Each run below is a few steps of one of 6 hidden systems, one row a step.
kugob, seq 1 (11 x 20):
[[-76  15 -28  -6 -81  27  36  25  23 -23  18  -5  31  21   8 -14 -42  21
   34 -59]
 [ 76 -37  -6  25  48 -50 -27 -33  20 -40 -11 -69 -27 -17 -10  13 -13  24
   43 -26]
 [-13  28  65  25  66  40   9  -7 -38  23   3  69 -16   8   8  19  58   2
  -15  49]
 [-33  15 -38 -55 -70  22   0  56   7   5  30  -4  33 -34 -63 -36  11 -23
  -41 -38]
 [ 42 -37  22 -37  -2 -31 -11 -49  57 -25 -33 -49  -1   4  62  -1 -75  24
  -15   0]
 [-57  14 -13  51  30   0   7 -18  -5  18 -34  39 -43  56  -2  45  51  48
   48  30]
 [ 26  29  -2  51 -24  33 -25  24 -25  40  27 -29  17 -60 -54 -19  33 -49
  -15 -62]
 [ 37 -21  60 -79  32  28  33  -6  21 -35  21   9  34  30  38 -36 -55 -26
    2  -7]
 [-37  -8 -67 -46  -4 -46  -3 -11  -4 -24 -33   5 -73  31 -20   7  55  34
   -9  54]
 [  3  12  20  81 -58   6 -23 -18 -15  64 -39 -35  36 -41  30   5  14   3
  -51  -7]
 [  2 -18   5  -4  28  49  33  27  34   1  17  25  70  57 -15 -11 -55 -20
   78 -34]]
nal, seq 2:
[[ -40  -20  -75   26  -74   26   17   -2  -28   34  -44  -33  -24  -40
    23    0  -30   15   14   44]
 [  65    9   -5  102  -15  -33   23    9  -30  -33   -5  -21   16   43
    35   49  -14   26   27    8]
 [  -4  -35  -13   47   72  -41  -26   -4  -36  -10   32   71   -6   -3
   -20  -27   17  -64   20   34]
 [ -16   36  -28  -44  -12    2  -10   58  -45   14   48  -19   -6  -49
    23   -1  -48  -54  -49   60]
 [ -22   -7  -27  -19  -40 -103   10   -2   -4   -8    8  -21   71  -11
    25   49  -33   42   -1  -22]
 [ -26  -62   -8   64   32    7  -20  -16    3    0  -36   29   -8  -65
   -20   41   -5   60   36   48]
 [  44   55   36   53   11   41  -11   50    1  -20   64   41  -19  -11
   -15   64  -27   -6  -22   19]
 [ -17   -7    8  -36   17  -64  -34   -2   32  -45   74   35   18  -22
   -11  -28  -36  -43   -7  -59]
 [ -70   -9   18  -72   33   14  -19   14    9  -26  -11  -62   -6  -68
    14   -7  -21   50   -8   29]
 [   6   35   47    7  -16   -6    4   20   21   17  -18   -7   47   -6
   -33   79   39   86  -26  -26]
 [  30  -55   28   24    8   46  -14  -39   70   22   -1   78    1  -25
   -49   -7  -18   -6   19  -42]]
zuga, seq 3 (11 x 20):
[[ 41 -10 -22  29 -32 -52  -6  61 -36 -21   4 -46  94 -23   0  15 -18   2
  -47  22]
 [-26 -56 -33 -21  36 -51   0 -17   4  39  -6  80  31 -26  -7  48 -48   1
   24  56]
 [-58  72 -21  16 -25  32 -13  25  -3  34  60   7 -57 -49   7  47 -49 -22
   13  -3]
 [ 10   7  39  33 -26 -57  -4 -10   7 -78  54  -3  25 -33  32   0 -32  17
   -6 -74]
 [-42 -50  22 -23  92 -16 -14  17 -24 -58   0  -3  16 -55 -19 -10  18  40
   35  41]
 [ -6  57  15 -52   2  14 -17  62  -8  34  25 -10  20 -41 -44  57  13  13
  -71  35]
 [-14 -24  12 -59 -43 -27 -15 -35  84   4  10  53   9 -14  -7  18 -45  23
  -29 -47]
 [-52  16  22   9  42  56  -9 -14  45 -24 -11 -48 -62 -17  17   4 -26  61
   61 -15]
 [ 36  54  84  34  31   2  -6  11  -6 -22  11 -22  16   6 -17  24  71  37
  -31 -42]
 [  8 -52  33 -82  43  14 -10 -19  28  -5 -13  47  22  -3 -46 -60  43 -21
  -20 -11]
 [  0  30 -25 -88 -14  66  17  27  28  20 -32 -65 -40  33  -7   0 -19  18
   -8  28]]
nal, seq 4 (11 x 20):
[[ 46   3  39 -21  15  17  27  27  15 -90  29  46 -30   8   7  42 -25  49
  -22  48]
 [-65  10   9   8  -1 -32 -65  28  64 -39  26  49   4  11 -34 -25  24  -3
  -56 -24]
 [-41   6  28 -19  34  48 -54  17  55  40  -9 -76  30 -39   8 -17 -57  -5
   -4 -17]
 [ 19  40  35 -54  38  -8  35 -23   6  29  10 -24   8   4 -30  71  15  54
   57 -49]
 [  9 -30  36  -5 -30  31  18 -65   3  -9 -10  62 -53 -61 -30 -22  53  24
  -17 -42]
 [ 15   1  35  -8 -33  91  28  42  28 -65   1   5   3  36  12 -51 -23   4
  -31   4]
 [  6   6 -21 -30  26 -39 -39  18  65 -26 -23 -40  11  91 -40 -38  33  -5
   -4 -35]
 [-36  13  29 -19  38  26 -30 -59  16 101 -52 -35 -26  -2  25 -20  27 -19
   -9   7]
 [ 13  49   3 -10 -53  59  77 -10 -42  56   4  -9   8  14   5  21  11   1
   50 -51]
 [ 81 -58 -26  11 -39 -17  31 -48 -21 -52 -21   4 -35   7 -12 -55  32  -4
   21 -35]
 [ -6 -12  13   6  24  28   7  15 -21 -42 -35  15 -20  69  46 -51  26 -16
  -43  88]]
Vetav, seq 5:
[[ -2  32  47 -61 -31  78  44  -2 -11  33 -14 -27  19 -40 -22 -15  45  17
  -19 -52]
 [ 84 -20  10 -30 -63  42  46 -23  41 -19 -37   7 -11  34 -26   5  13  44
  -12 -33]
 [ 10 -14  -8  33   8  25  -5 -25  43 -13 -54  39 -53  94 -13 -31  60  12
   -6  17]
 [-18  43  -6  27  15  37 -31  27  13  35 -18 -57  15  80  -7 -60  40 -53
  -10 -15]
 [ 43   5   0 -54  10 -11  28 -10 -24  46 -12 -65  68  42   5 -35   6 -38
   28 -50]
 [ 42 -12 -32 -60 -27   3  77 -45 -71  39 -30   6 -27   9   8  -4  35  -9
   31  22]
 [ 34   3 -49  54 -94  19  31   6 -46   4 -23  22 -28  22  21 -15  16 -27
  -40  40]
 [  4 -51 -56  57 -26 -18 -14  21  14 -21 -13   9  42  64  21 -55 -47 -45
    9  26]
 [ -7  -1 -57  -5  73 -49 -21  11 -29  24  11 -37   3  40  17  -4 -31 -54
   56  45]
 [-15  41 -16  -8  -8 -53  13  -7 -93  61  36 -23  22 -42  43  23  -3 -42
   -6  15]
 [ -5 -43 -24   7 -70  -6  43 -12 -55 -12  18  28  26 -86  33  -6 -51  -3
   12   2]]
rif, seq 6 (11 x 20):
[[   3   -9   61   31   25   10   31   44  -32  -59   14   20   91  -18
     0   23    7   58    1   -1]
 [   6  -46  -35  -49   63  -12  -46   36   57   -6   -1   13    5  -21
   -94    9   -5    3   18   15]
 [ -48   50   44  -36   -2   11  -41   -4   51   26   32   20  -38  -25
    41   25  -45   -6  -64   10]
 [ -67   28   16   -2  -47   -4   29   -8   20  -29   19   -3   15   14
    -3   -5   21   50   42 -102]
 [  46  -33   44   18   61   43  -19  -33   14  -20  -34  -46  -28  -54
   -32  -17   35   33   33  -16]
 [  27   26   69  -45   50   56   22   25    7   17   12   65   27   48
   -17   24   17   -4  -41   36]
 [ -38  -14  -43  -47  -44   -1  -27    3   74   -1   -6   21  -17   41
   -45  -63   18  -27  -28  -44]
 [ -20    6   37   28  -21   41   -8  -44   40    8  -52  -66  -32   13
    78  -22  -37   32  -13   -8]
 [  27   34   16   29   12   13   52  -12  -26   37  -24    2   18   72
   -19   39   66   37   56  -33]
 [  65  -30   -8    2   16   35  -25  -25   -6   48  -15   17  -21  -30
   -53  -52   41  -78  -16   -4]
 [  12    3    9  -44  -40   42   41   15  -11  -15    2   18   13   58
    71  -47  -50  -41  -42   40]]
Gerom, seq 7, 11 rows:
[[-51  -3  -5 -50 -26  -6  31  -9  42  22 -43   7  38  50 -21  32  29  77
   23 -37]
 [  6 -23  -4  59   6  49 -52 -30  41  56 -39 -35 -41 -61 -43 -17  12  -2
   13 -29]
 [ 47  47  71   7   9  79  38   1   7   0  31  16   3  63  17 -17  -4 -29
   10 -45]
 [  2  -6 -38 -62   8 -40  -9   1   4 -17  10  24 -27  28 -76 -44  89 -23
   -4 -29]
 [  0   0  -1 -22 -28  29 -13 -21  -6  39 -64 -68 -20   5  52 -54  12 -16
  -62  44]
 [  4  -8 -37   3 -59  28  56  13  11  43 -30  11  69  68 -11  12 -14  18
   45 -27]
 [ 58 -25 -49  51  18 -14 -29 -43   7  46  -6   8 -64 -11 -41   0   5 -54
   41  -7]
 [ -3  62  28  19  -6  22  37 -12 -54  -8  35  14 -39  56  78 -25   8 -52
  -10   0]
 [-20 -26 -73 -21 -41 -67   8  33 -44 -42  14  -9  51  11 -30 -47  44 -19
    2 -18]
 [ 51 -50 -20   1  18 -10  -8 -12 -30  30 -49 -48   7 -24  46   0 -41 -18
  -17  87]
 [-19  24 -23  24 -40  -1  55   9 -21  35  20  73  27  42  22  75 -38  20
   37  23]]
kugob, seq 8, 11 rows:
[[ 46 -52  29  85  45  43 -26   6  35 -34 -30  37  -6  15  -4   8 -22  18
   -5  55]
 [-41  68   5  22  16  -3 -45  61  28   5  51  43  -4  56 -38  10  27 -37
  -36  -4]
 [-37  27  12 -67   3 -51 -30 -27   5  19  31 -57  15 -48  29 -27 -26 -32
  -12 -63]
 [-16 -13  11 -52  12  23  63 -34 -35  -5 -39 -36 -16 -13  38  31  -7  81
   59  22]
 [ 64 -27 -25  55 -36  16  20   3 -21   9 -30  39 -14 -24 -78  38  59  36
   -4   9]
 [ 25 -18  45  44  -6  48 -38   7  52  -7  23  59  14   0  -1 -47 -35 -55
  -58  -7]
 [-64  42 -12 -49  28 -21 -23  31  49 -50  23 -33 -16  79  17 -33 -20  -6
    4 -11]
 [-18  23  -4 -19  21 -76 -15 -46 -37  50 -30 -81  -9 -27  18  25  49  29
    6 -16]
 [  9 -24  27   3  -7  81  59 -22 -44  63 -29  26  41 -43  -2  20   2  17
   40   6]
 [ 79 -30 -46  -7 -47  45  23  34  23 -45  15  41 -30  22 -64 -13 -19 -19
    4   0]
 [ 11  -6  21  37   7 -51 -52 -30  33 -45   1  22 -43  40  51 -43   7 -30
  -72  14]]
zuga, seq 9, 11 rows:
[[-50 -45 -42 -13 -61 -34  15  20  14 -20 -46 -11  67  -6  14  15 -32  66
  -13  17]
 [ -8 -13  -5  71  29  24 -31  -4  34  59 -19  10 -10 -41 -28  77 -36  36
   37  28]
 [ 13  63  67  23  29   9  -1  -9   5  10  80  61 -17   5  18  30 -26 -41
    0 -37]
 [-22  -2  -1 -57  17 -36   1   4  -6 -87  53  -9 -29 -16 -13 -63  25 -18
   25 -58]
 [ -8 -10   8 -45   6  -9  -6  24 -27 -30 -45 -97  16 -46  19 -12  21  52
  -45  46]
 [-15 -17  12  -5 -27  12  11  10  23  54 -49  52  63  -1 -27  61  16  60
  -42  33]
 [  7  -3  -2   6  13  54 -31 -15  86  47  16  45 -49  -6 -42  23 -49 -25
   30 -28]
 [ 10  62  54   2  27   4   6 -25  10 -45  46 -38 -58  50  56  -6 -14 -10
   24 -53]
 [-21 -13  22  -8  17 -37   7  -7 -41 -52 -21 -34  17   0 -12 -54 108  29
    0 -36]
 [ 29 -46   8 -46   6  54   0  24 -16  42 -62 -27  48 -43 -35 -28  19  -5
  -50  54]
 [ 34   5 -25 -42 -49  28  36   8  48  46 -20  50   3  68 -12  54 -42  10
  -12  23]]
rif, seq 10, 11 rows:
[[-60  -1  -6  20  -7   8 -15 -15 -15  32  19  -7   4 -88 -49 -17  34  -3
   50 -78]
 [ 65  -1  61 -42  20  71  28  12 -16 -45  22 -27   0 -64   2   6 -30  16
  -14   4]
 [  0 -20  13 -59  34 -35   9   5  30 -62   4  83  -1  57 -34  10  35  36
  -15  12]
 [-84  -5  -6  43   2  30 -79  14  67  11 -29  -3 -22 -14 -12 -41   8  -1
  -41  11]
 [  7  49  46  11 -21  37  12  13  37  30  -2 -61  56  33  24  39 -50  35
   12 -54]
 [ 32 -13  -1 -54  38 -15  20 -69   7  34  -7  10 -44   4 -43   6  43   5
   67 -61]
 [  0  12  53   2   1  81   5 -10 -34   1   2  35 -54 -36  14 -50  51 -31
  -52  28]
 [ 24 -17   5  -8 -49  15  26  46  27 -63 -21   6  68  79  -7 -49   6  11
  -35 -13]
 [  0 -44 -39  12  33 -19 -42 -40  62  31 -72 -36 -27  45   2  -8 -17  10
   24  30]
 [-19  85  14  33 -16  33  13  -7 -21  99   2  -1 -17  32  41  49   4 -20
  -13  10]
 [ 47  -8 -28  -4 -62 -10  39 -22 -38   7  21  -4  17  -4 -27 -43  26 -48
   29 -87]]
Gerom, seq 11:
[[-17  68   5 -68 -55 -16  -7  47  11  -5  37 -45  21  10  -4  -2   4  -7
  -69 -33]
 [ 11 -65 -10 -67   4 -31  11 -61  23  11 -59 -53  26 -22   1 -19  -1  41
   27 -30]
 [ -5   3   3  51   9 101  29  -3 -11  39 -50   5 -39   4 -14  24  16  36
   43  42]
 [ 43  30  16  62 -54  13 -15  11  29   6  33  66   8  20 -37   4  21 -40
  -41 -57]
 [ -3 -12  -4 -62  49 -32 -27 -25  29 -25  27 -12 -27  41  19 -81 -13 -69
    4 -22]
 [-28  46 -27 -36  -1  -1  27  30 -46   7 -40 -87  -3  43  11   9  49  42
    5  37]
 [ 24 -41 -11  36 -65  -7  15 -29 -27  79 -50  15  66 -50 -17  15  24   5
  -18 -19]
 [ 32 -36 -20  11   4  68  21 -12  16   3  23  51 -42   2   6 -21 -78 -54
   52  15]
 [ 24  53 -23  29  -5 -53   3  19  -5 -59  34   6 -68  78  -1  19  36   2
   -2  -1]
 [-54 -13   9  18  12 -77 -36 -23 -39  15 -19 -24  47  -6  47 -57  44 -26
  -38  -8]
 [-14 -11 -32 -31   1  58  27  59 -37  25  -7 -47  64 -32   4  -3 -59 -12
   33  44]]
Vetav, seq 12:
[[  0 -78  13  49  32 -11 -61 -37  49   9 -55  34  13  -8 -12 -45  12 -11
  -29  11]
 [-37  62  15 -22  61  71  10  48  17  24  35 -10  -5  54  12  11 -35 -23
   39  15]
 [ 26  31 -16 -38 -33 -88 -11 -13 -12   3  24 -51  14 -19 -28  11  42  -2
  -14 -81]
 [  4 -56  52  -6  10  44  39 -73 -32   0 -47  17  -9 -42  56 -37  12  20
    4  18]
 [ 16  30 -34  29 -45  63  36  82  -3 -30   8  20 -11  37 -51  38   0  32
    6  34]
 [ 37 -41 -15  18   4 -73 -69 -24  61  14 -23  10  14  23 -26 -24   8 -41
  -56 -20]
 [-71  20  26 -32  60  35  19 -20 -10  23  -2 -11 -11  45  70 -31 -26 -18
   52  13]
 [ 23  54 -39  -2 -40 -25  17  38 -54   2  26 -76   4 -29 -37  32  35  11
   13 -43]
 [ 60 -77  40  13  -6  -6  13 -60 -21  10 -36  48  37 -43  20 -23   8  -4
  -31   7]
 [-38   8 -40 -16  -8  71  30  51   5 -26  15  60 -41  50 -11   1 -26  -4
   23  58]
 [ 26  19 -41  25 -24 -87 -68  11  38  -6   6 -56 -13  21  -6   5  -1 -24
  -57 -19]]

Which system made each run below?
seq 13, 2 rows:
[[ 48  13 -33  68 -29  16  -4 -10 -61  67  12  11 -30 -54 -11  17  15 -59
  -11  26]
 [ 18 -19  -8  17 -44 -11  34   5 -25 -40  45  66  29  26  60 -36 -61 -57
   -9   7]]
	zuga
seq 14:
[[ -7  24  36  25 -23 -39  22  -5 -47 -20  29 -60  68  -8  69 -19 -22  -6
    8 -64]
 [  1 -63 -17 -35  86 -12  25   7 -30 -16  -9   4  31 -22 -31   4  -1  20
   82  39]]
	kugob
seq 15 (2 x 20):
[[ -54  -11  -19  -95   29  -81   12  -11   -2  -12   17   47    8  -11
   -23   33   12   35   30   -4]
 [ -51   23    6  -14  -29   39  -30   -2    8   27   -2  -51  -55 -104
    -3   11   -7   24  -34    4]]
	zuga
seq 16 (2 x 20):
[[  4  29  53 -26 -67   7  58 -31 -14 -34 -13  38 -17  18  35  13  42  58
  -53 -15]
 [-20 -48 -33  37 -46  47 -11  16  44 -33 -69 -11 -10  12 -44 -42  31  51
  -10   1]]
	Vetav
seq 17 (2 x 20):
[[ -11   16  -37 -108   26   23   12   32   42   19    7  -35   -1   50
   -25   -4  -45  -11   39    0]
 [  50   15  -23  -12  -34  -63   13  -79  -23   32  -24  -15  -79   -4
    28   34   32   10  -13   -1]]
	kugob
seq 18, 2 rows:
[[ 35 -34  12  49 -11 -74  -8 -44  11  25 -15  28  56 -13  31  65 -38  34
  -13  -4]
 [-46 -27 -21  43  39  35   4  18   0 -15  31  82 -37 -28 -23  23 -32   3
   63  40]]
	nal
seq 19 (2 x 20):
[[-24 -21  21  35  -6  79 -10  17  68 -36 -13  -2 -21 -42 -14  17 -52  69
   19   0]
 [ 37  46  62  20  57   5 -27  22  54 -49  39  -9 -17  32 -37  30  14  24
    2 -47]]
	nal
seq 20, 2 rows:
[[ 16   8   7 -34  55 -89 -22   3 -16 -39  -4 -49  10  28  51  21 -10  16
  -36  49]
 [-97   0 -13  15   2 -26 -12   6 -18  71 -14  54  44 -33 -16  34  33  15
  -12  23]]
	nal
seq 21:
[[  8  16 -14 -15  36 -66 -41 -26   0  49   2 -13   4  48 -20 -42  63 -66
  -11 -38]
 [-22  15  26 -49  -6  50  50 -25 -64  30  -8 -48   7  -2  71 -60  -3 -34
   19  -7]]
	Vetav
seq 22 (2 x 20):
[[ 25  36 -11  23  -5 -30 -20  47 -50  44  42  32  46   3 -43   5  47 -65
  -47   2]
 [-19 -43  -4 -83 -26   1  15 -31   5   1  10  13  25 -22  43 -74 -58 -52
  -15  -6]]
	Vetav
seq 23:
[[-10 -59 -33  58 -21  57 -15  51  10 -14 -13  58  40 -11 -50 -44  -6 -26
  -15  32]
 [ 53  31 -26 -14  29 -15 -38  38  45  -1  21 -45 -23  47  12  26 -75 -36
  -16  40]]
	nal
seq 24, 2 rows:
[[  9  39  31  -1  -2   4  -3  77 -27  -4  54  39  70 -26 -52  26  18 -13
  -56  -3]
 [ 19 -61 -20 -69  -7 -31 -28  -5  64   4   5  19  41 -44 -23   0 -73 -15
  -19 -12]]
	nal
